In the rows, zero is written as 128.
Rotation paths and how fast each direction turns (degrees each step):
Each turn is a multiple of 5 degrees from 10 to 175, or 0.
Each row of a path follows its step; steps can be skipped.
Rotation 1:
step 0: [128 123 123 116 127 129 129 126 127 135 132 128 139 125 123 138 141 127
 128 128 124 134 130 119 124 127 133 127 130 128 126 116 127 135 134 127
 124 132 126 133 135 125 129 116 125 129 131 131 130 124]
step 1: [121 133 122 135 128 126 121 120 123 131 137 123 124 127 122 121 129 130
 127 135 120 131 124 119 130 123 139 131 127 133 130 126 129 124 121 127
 132 135 126 134 129 128 123 119 130 125 118 135 128 126]
step 3: [128 121 131 124 133 124 134 130 131 138 132 120 134 128 125 136 135 124
 122 138 132 129 132 121 132 123 131 121 138 132 133 125 130 127 129 133
 120 129 127 122 121 126 124 118 121 127 128 135 125 123]
step 4: [125 131 132 134 122 120 122 127 123 131 131 124 132 133 121 127 129 129
 130 133 134 136 126 119 124 135 128 127 129 142 133 122 122 125 112 126
 134 137 129 134 124 124 129 126 125 127 127 130 125 132]
step 5: [133 129 123 139 125 132 132 132 124 134 129 128 137 137 119 129 123 122
 124 128 126 131 127 126 137 132 133 131 123 130 130 118 128 120 134 123
 126 125 128 129 123 119 125 124 134 124 135 118 122 121]
step 6: [131 125 123 126 128 127 129 126 125 131 139 114 133 132 122 131 134 126
 124 136 125 130 133 123 132 127 124 119 133 130 123 126 125 124 134 145
 121 128 125 133 125 129 132 127 131 134 127 126 120 133]
step 7: [128 125 128 130 119 121 129 130 126 126 129 119 128 136 124 128 134 130
 127 130 122 134 132 129 126 125 131 134 138 130 132 117 121 136 121 126
 135 139 131 143 125 128 120 128 128 132 134 127 130 125]
step 8: [128 134 126 124 125 130 130 133 120 133 132 129 132 137 128 120 128 130
 128 134 127 138 125 135 134 123 133 124 124 132 132 122 130 123 135 121
 126 124 123 133 125 125 122 112 138 127 129 125 132 130]
step 9: [120 120 123 126 123 131 135 126 126 125 130 113 129 127 124 131 127 126
 123 130 124 128 134 131 138 133 127 124 132 129 129 132 124 126 123 135
 129 132 128 127 134 125 129 110 134 125 124 129 122 133]
step 10: [123 126 129 132 115 115 138 135 123 134 131 124 131 133 123 122 126 132
 124 138 128 127 134 124 133 133 131 125 139 127 132 130 126 130 124 120
 132 128 129 130 128 139 124 130 124 128 133 130 130 123]
Directions:
[128 124 128 128 127 129 129 125 128 124 128 126 128 128 128 127 130 127
 127 128 128 127 125 125 129 127 127 127 129 129 127 125 127 127 127 127
 127 130 129 126 129 130 128 130 127 128 125 129 129 131] => 125
